One turn sends every row of this set to another row. A few are shown first. Where does it send the rows asked after them?
mevug: -.39,.16,.08,-.12,-.19,.19,-.28,-.22,.02,-.12,-.05,-.13
nokal: -.19,.04,.28,-.18,-.07,.38,.03,.06,.23,-.06,.03,-.06
ririg: -.30,.09,.14,-.18,-.27,.18,-.32,-.17,.02,.03,.06,.00
piz: -.02,.14,.26,-.22,-.10,.31,.12,.16,.19,.08,.08,-.03
fon: .07,-.21,-.14,.08,.26,-.12,.06,-.18,-.10,-.25,.16,-.02
les: -.22,.18,-.10,.15,.01,.14,-.30,.15,.26,-.20,.04,-.05
gime: -.01,.38,-.03,.07,-.20,.08,.09,.00,.17,.14,-.31,-.16
litel: .11,-.09,.13,-.16,-.29,.15,-.04,.03,.25,.03,-.28,-.27
neni: .01,.03,-.13,.19,.18,-.28,.17,-.24,-.11,-.12,.14,-.04
visu: .10,-.30,-.05,.16,.09,-.30,.12,-.20,-.09,-.09,-.07,-.05
potez: -.16,.17,-.21,.10,-.08,.19,-.39,.08,.19,-.13,.00,-.02
noli: .00,.45,-.11,.10,-.21,.06,-.07,.00,.16,.19,-.13,-.04
dipoz: -.26,.06,.16,-.25,-.26,.10,-.33,-.19,.03,-.07,.05,-.16
vidag: .10,-.23,-.08,.21,.06,-.35,.17,-.17,-.07,-.05,-.06,-.07
Gateb: -.06,.01,.26,-.14,-.15,.30,.00,.14,.30,.10,.09,.04
zurer: .17,-.09,-.03,-.08,-.30,.08,-.14,.16,.20,.05,-.28,-.20
Vezaf: .02,-.22,-.01,-.06,.11,-.13,.14,-.31,-.30,-.08,.06,.01
suk: .02,.00,-.04,.17,.19,-.27,.22,-.28,-.13,-.06,.10,.00
mel: .07,-.30,.04,.09,.12,-.14,.32,-.03,-.12,-.02,.02,.07
Dek: .19,-.02,.04,-.08,-.36,.04,-.15,.03,.28,.15,-.20,-.19
Pum: -.02,-.26,.02,-.08,.08,-.09,.18,-.23,-.30,-.08,.11,.03
Kasuz: .01,-.17,-.15,.03,.21,-.11,.05,-.19,-.18,-.25,.22,-.04
Gutup: .07,-.24,.02,.10,.21,-.09,.31,-.08,-.13,-.05,.05,.11
rik: -.17,.23,-.21,.17,-.04,.18,-.26,.07,.22,-.19,-.18,-.15
Dufo: -.13,.42,-.04,.11,-.22,-.04,-.04,-.02,.05,.18,-.23,-.06

suk turns into Vezaf
Dek turns into potez
neni turns into Pum
Now these:
les turns into piz
nokal turns into gime

